Turns in one plane each, and the order they were made in; the first pair answered
X (before => after):
[23.2 -5.1 21.7 13.4 3.8 -9.8 0.8 -7.6 4.4 14.9 5.1 14.4] => [22.2 -20.4 12.4 -1.1 10.3 -8.1 -13.1 -4.2 13.6 12.2 6.9 6.3]
[17.6 -10.2 4.4 -4.2 3.4 -2.3 -6.2 1.3 -5.6 2.3 -11.9 3.1] => [17.6 -8.1 2.7 -4.0 4.9 -1.0 -2.6 1.5 -7.4 -0.4 -13.9 4.1]
[-16.4 27.5 3.9 9.4 -17.7 -1.3 4.5 -8.8 -6.1 10.4 -1.1 0.7] => [-17.6 8.6 2.3 -1.7 -19.8 -6.0 -16.6 -9.8 6.6 18.2 6.9 -9.3]
U (before => after):
[2.7 10.9 23.6 19.5 -20.6 -10.3 7.1 -14.0 -6.6 21.8 9.7 6.3] => [-28.1 7.6 -27.3 -12.4 -3.8 17.7 3.3 6.4 -0.6 -15.1 -5.4 -11.8]
[19.8 6.2 3.8 5.7 12.7 -5.1 2.6 -6.9 2.6 -0.2 -7.2 15.5] => [10.4 5.2 -12.5 -4.1 17.4 3.8 1.8 -0.8 4.2 -11.4 -11.9 10.2]
[-13.1 6.8 -11.3 -4.3 -4.3 3.9 8.5 3.1 -6.9 -9.7 2.4 0.7] => [0.5 -13.3 2.5 -8.1 -4.4 -7.4 -8.2 -1.9 3.4 4.0 13.2 -1.7]
V (before => after):
[-4.0 -11.7 1.8 -0.6 -19.3 -0.7 -11.2 -8.7 8.6 24.7 8.3 -6.3] => [-12.1 -14.0 -12.3 -10.1 -15.2 6.5 -13.9 -2.4 11.5 14.5 4.3 -10.5]
[-23.5 17.2 -5.1 -4.7 -10.9 7.0 7.2 1.9 -5.6 -1.2 -13.5 -13.1] => [-13.1 19.6 12.2 7.4 -17.3 -2.1 9.4 -5.7 -7.8 10.6 -7.8 -6.9]
[13.7 -7.3 10.6 -9.0 7.0 1.1 -2.7 -0.2 -1.4 5.0 0.5 -1.8] => [8.0 -6.5 1.1 -15.0 10.3 6.2 -2.7 3.3 -1.2 -2.4 -2.9 -5.5]
[1.1 -8.5 3.6 -2.7 -4.6 -8.9 -11.0 -3.2 4.4 7.6 3.5 -3.4] => [-6.1 -6.9 -6.8 -9.9 -1.7 -2.5 -11.1 1.4 5.4 -1.7 -1.3 -6.9]
B (before => after):
[18.3 0.8 0.8 15.1 10.0 3.0 9.2 7.1 -8.8 -18.2 -9.2 15.7] => [9.5 7.9 -3.3 17.3 4.8 5.6 11.7 6.2 -11.2 -18.6 -10.6 14.5]
[5.7 0.2 4.6 -13.5 4.2 -12.2 -6.1 -1.7 2.9 10.2 7.9 -2.8] => [8.4 -1.7 1.7 -16.3 10.8 -8.9 -4.2 0.2 2.6 5.3 5.9 -1.2]
[8.3 7.5 5.1 8.8 -0.4 -2.9 8.0 -2.7 -4.3 4.5 -2.9 5.9] => [10.5 6.1 5.5 8.0 1.1 -3.6 7.7 -3.9 -3.9 5.1 -3.2 6.4]
Now pairs of rows:
(two turns a pair)
[27.5 -11.8 5.3 4.4 20.6 -0.5 7.1 2.9 -0.4 1.2 -6.8 11.7] => [18.4 7.0 11.5 18.3 4.8 -2.4 16.8 -2.3 -9.7 6.6 -7.8 14.8]  U X
[20.9 1.0 -2.4 4.2 13.9 2.4 15.3 9.0 3.9 -15.8 4.4 6.8] => [20.9 -14.6 -2.0 -5.0 13.5 -2.7 -0.6 8.4 12.7 -9.0 11.0 0.1]  B U
[9.8 -6.3 7.2 8.3 6.1 -8.2 -5.2 -11.5 8.8 0.6 2.4 12.6] => [-3.5 10.6 2.8 14.9 -3.6 -4.5 4.8 -12.6 1.2 -2.1 -2.7 12.8]  U X
[-4.5 -11.3 14.8 -1.2 -17.9 -17.4 -24.7 -12.6 7.0 23.5 14.2 -10.0] => [-10.6 30.9 4.5 17.0 -10.4 1.6 22.9 -6.5 -19.8 -4.7 -8.7 9.7]  B U
[11.3 0.6 -3.4 5.4 23.4 0.7 11.3 0.5 -3.5 -12.6 -0.7 9.2] => [11.8 -2.8 15.0 12.2 4.6 -14.0 -2.7 -9.3 0.5 10.4 11.0 6.3]  X X
[0.8 11.8 17.9 15.8 -17.4 -12.3 -1.5 -3.7 1.2 14.3 7.7 0.8] => [7.9 -16.8 3.3 -8.5 3.3 -7.3 -20.7 4.2 16.8 5.0 10.3 -8.8]  X B
